Which row each row swaps with, under one turn or mirror
The rows were stretched afterwards, more along some directions than others.
Q_494: [-0.66  0.87  0.64  0.19  1.21  1.10 -0.70 -2.51 -0.59 -0.07 -1.77 -1.37
 -0.84  0.75 -0.09  0.91  0.97]
Q_853: [ 1.76  0.29 -0.47  0.92  0.02  1.62  0.55 -0.80 -0.86 -1.46 -2.34 -1.28
 -2.51  1.27  0.53 -1.35 -0.90]
Q_636: [-0.35  2.58 -0.15  0.29  0.02  1.04 -1.31 -0.51  3.01  2.39  1.24  1.17
  3.44  1.10  1.92  0.41 -1.85]
Q_213: [-1.04 -0.21 -0.88 -0.91 -0.57 -0.22 -0.79 -1.26 -0.86  1.83  0.63  1.62
  0.18  2.37  1.19  0.96  0.79]
Q_826: [-1.61  0.41  0.01 -2.80  0.80 -0.92 -0.64 -0.51 -1.45  1.22 -0.24  1.20
 -1.08 -1.91 -1.81  0.37  1.92]
Q_37: [-1.57 -0.81 -0.94 -1.19 -0.57 -0.08 -0.67 -2.06 -0.70  1.93  1.08  1.90
  0.34  1.91  1.92  1.17  1.37]
Q_848: [ 0.16  1.08 -1.13 -0.52 -0.41  2.23 -1.36  0.08 -0.59  0.73  0.25 -0.14
 -0.88  2.68  2.19 -0.30 -1.46]
Q_934: [ 0.08 -0.61  1.05  3.58 -0.26 -0.31  0.27 -0.06  1.55 -1.23 -0.58 -1.45
  1.93 -0.50 -0.94  1.12  0.63]
Q_107: [ 0.31 -1.10  1.59  3.30 -0.01 -0.82  0.37 -0.21  1.13 -0.80 -0.98 -1.54
  1.03 -0.82 -1.04  1.01  0.73]
Q_305: [ 0.56  2.61 -0.41  0.77  0.08  0.31 -0.37  0.22  3.28  1.16 -0.03  0.46
  3.81  0.02  1.00  0.18 -2.08]
Q_157: [ 0.16 -1.43  1.31  3.01 -0.29 -0.33  0.69 -0.44  1.38 -1.05 -1.07 -1.07
  1.17 -0.61 -0.17  1.16  1.03]
Q_777: [ 0.95  0.88 -0.98  0.25 -1.17  1.65  1.08 -0.09  0.60  0.07 -0.63 -0.63
 -1.90  0.20  0.35 -1.18 -1.26]
Q_787: [ 0.06  2.41 -0.99 -0.70 -0.08  0.91 -1.58  0.51  1.96  0.42 -0.27  0.07
 -0.66 -1.08 -0.20 -0.30 -1.32]
Q_103: [ 0.59  2.56 -0.08 -0.32 -0.15  1.16 -0.73  0.99  2.13  0.29 -0.46  0.44
 -0.08  0.36  0.73 -0.89 -2.70]
Q_232: [ 0.40  0.64  0.18  0.58  1.78 -0.77 -1.89 -0.14 -0.66 -0.11 -0.20 -1.65
  0.17 -1.06 -1.93 -1.33 -0.05]
Q_828: [ 2.01  1.76 -0.48  1.88  1.80  2.01 -3.23 -0.02 -1.12 -0.52 -1.94 -0.88
  1.53  2.48  0.31 -0.81 -1.70]
Q_770: [-1.11  0.19 -1.00 -1.62 -0.84  0.43 -0.56 -1.25 -0.80  2.16  1.27  1.84
 -0.26  2.91  1.38  0.91  0.63]
Q_815: [ 0.89 -1.43 -0.60  1.71 -1.76  0.54  2.93 -0.28  2.04 -1.46 -1.09 -0.41
 -0.97  0.54  1.26  0.19 -0.28]
Q_621: [-1.46  1.09  0.44 -1.58  0.81  0.83  0.09 -2.17 -0.14  1.35 -0.96 -0.36
 -0.15  0.33 -0.21  1.37  0.52]
Q_9: [-0.47 -1.61 -0.62 -0.54 -0.06 -1.48  0.56 -0.29  0.31  0.23  0.52  0.75
  0.05 -0.11  0.25  0.20  0.59]
Q_595: [ 0.31  0.95 -0.10 -0.05  0.54 -0.95 -0.59 -0.23 -0.27 -0.39  0.03 -0.41
  1.71 -0.98 -1.89 -1.50 -0.53]
Q_325: [ 0.35 -1.67 -0.27  2.64 -1.19  0.66  1.77 -0.69  1.57 -1.68 -0.87 -1.04
 -0.49  0.63  1.38  0.48  0.34]
Q_719: [ 1.10  0.67 -1.10  0.57 -0.64  2.54 -1.17  0.12 -0.28  0.35 -0.13 -0.60
 -0.50  2.45  2.35 -0.17 -2.37]
Q_201: [-1.47 -0.64 -1.02 -0.75 -0.37  0.28 -1.23 -1.54 -1.56  1.64  1.04  1.63
  0.28  2.39  1.70  1.17  0.71]
Q_732: [ 1.72  0.57  0.77  1.84  1.54  1.52 -3.14  0.00 -1.52 -0.80 -1.72  0.04
  1.63  2.29  1.08 -0.88 -2.12]
Q_798: [ 2.26  1.34 -0.25  2.72  1.63  2.40 -2.65 -0.23 -0.90 -0.39 -1.47 -0.73
  1.69  3.07  0.88 -0.63 -2.13]
Q_204: [ 0.30  0.78  0.81  1.03  1.14 -0.79 -1.96  2.14  0.71 -0.30  0.45 -1.53
  1.62 -1.52 -1.80 -0.53 -0.55]
Q_149: [ 0.39  1.68  1.07  0.27  3.21 -0.32 -4.43  0.46 -0.71 -0.29 -0.94 -0.76
  0.88  0.47 -0.48 -1.05 -1.63]
Q_700: [ 1.26  0.84  0.24  2.28  2.38  1.66 -3.46 -0.78 -0.73 -0.58 -1.67 -0.02
  2.11  2.06  2.12 -0.46 -1.43]
Q_3: [ 1.15  0.82  0.74  2.21  2.36  1.28 -3.95 -0.10 -0.92 -0.75 -1.57 -0.22
  1.92  1.77  1.33 -0.57 -0.89]
Q_313: [ 0.02  0.89  0.49  0.02  2.98  0.15 -4.74  0.02 -1.10  0.06 -1.22 -1.10
 -0.50 -0.63 -0.27 -0.01 -1.17]
Q_426: [-0.78  2.32 -0.69 -1.69  0.11  0.22 -1.23  0.80  1.15  2.03  0.13  0.66
 -1.08 -0.08  0.18 -0.19 -0.59]
Q_466: [ 1.23  0.08 -0.06  0.88 -0.72  1.67  0.94 -0.63 -0.63 -0.85 -1.58 -0.70
 -0.69  0.89  0.83 -0.96 -2.05]
Q_222: [ 0.49 -0.35  1.26  3.33 -0.18 -0.43  0.37 -0.17  1.61 -0.77 -1.13 -1.55
  1.52  0.30 -0.84  1.10  0.45]
Q_277: [ 0.20  2.63 -0.56  0.80  0.12  0.89 -0.79 -0.34  3.27  1.47  0.79  1.23
  3.77  0.42  1.47 -0.05 -1.80]
Q_676: [ 0.01  1.03 -0.07 -0.89  0.55 -1.50  0.31  0.10  1.00  0.97  0.59 -0.36
  0.40 -1.91 -2.05 -0.91 -0.35]
Q_768: [ 0.78  3.18 -0.93  0.33 -0.44  1.34 -0.38  0.41  2.88  2.13  0.59  0.36
  3.04  0.74  0.07  0.04 -2.59]
Q_40: [-1.11 -0.27 -1.15 -0.62 -0.75  0.03 -0.65 -2.01 -0.89  1.61  0.79  1.42
 -0.12  2.34  1.37  0.76  1.17]
Q_567: [ 0.31  0.96  0.46  0.28  2.39 -0.07 -3.29  0.54 -2.15 -0.73 -1.15 -1.58
 -0.66 -0.10 -2.51 -0.38 -0.49]
Q_896: [ 0.41  2.70  0.08  0.75 -0.43  0.85 -0.70 -0.30  2.97  1.66  1.05  0.74
  3.93  1.18  0.66 -0.12 -2.62]
Q_805: [ 0.82  0.88 -0.08  0.95  0.55 -0.56 -1.89  1.92  0.83 -0.11  0.85 -1.07
  1.99 -1.34 -1.61 -0.69 -1.01]
Q_970: [-0.86  0.57 -0.14 -2.13  1.02 -0.07 -0.66 -0.57 -1.91 -0.27 -1.63  0.56
 -1.10 -1.04 -1.96 -0.08  2.05]
Q_300: [-1.28 -1.90 -0.75 -0.62 -0.41 -1.46  0.29 -0.14  0.05  0.68  1.29  1.15
  0.13 -0.60  0.42  0.45  1.13]
Q_724: [ 1.55  1.23 -0.52  1.33  1.77  1.35 -2.91 -0.33 -0.95 -0.78 -2.16  0.04
  1.68  2.28  1.90 -0.67 -1.37]
Q_507: [-0.19  2.34 -1.01 -1.01 -0.80  1.31  0.11  0.27  0.96  0.96  0.24 -0.17
 -1.00  0.32 -1.01  0.12 -1.52]
Q_283: [ 0.46 -0.58  1.76  2.93  0.35 -0.42  0.04  0.30  1.03 -0.81 -0.88 -1.64
  1.14 -0.01 -1.29  1.06  0.44]
Q_720: [ 0.99  3.09 -1.09  1.05 -0.43  1.34 -0.22  0.25  2.97  1.85  1.23  0.64
  3.52  1.19  0.03 -0.19 -2.40]
Q_132: [ 0.30  1.87  0.86  1.73  3.01 -0.18 -3.89  0.15 -0.02 -0.61 -1.82 -2.41
  0.08  0.37 -1.07 -0.48  0.12]

Q_636 pairs with Q_3
Q_40 pairs with Q_107
Q_204 pairs with Q_848
Q_232 pairs with Q_777
Q_719 pairs with Q_805
Q_157 pairs with Q_37
Q_621 pairs with Q_970
Q_222 pairs with Q_213

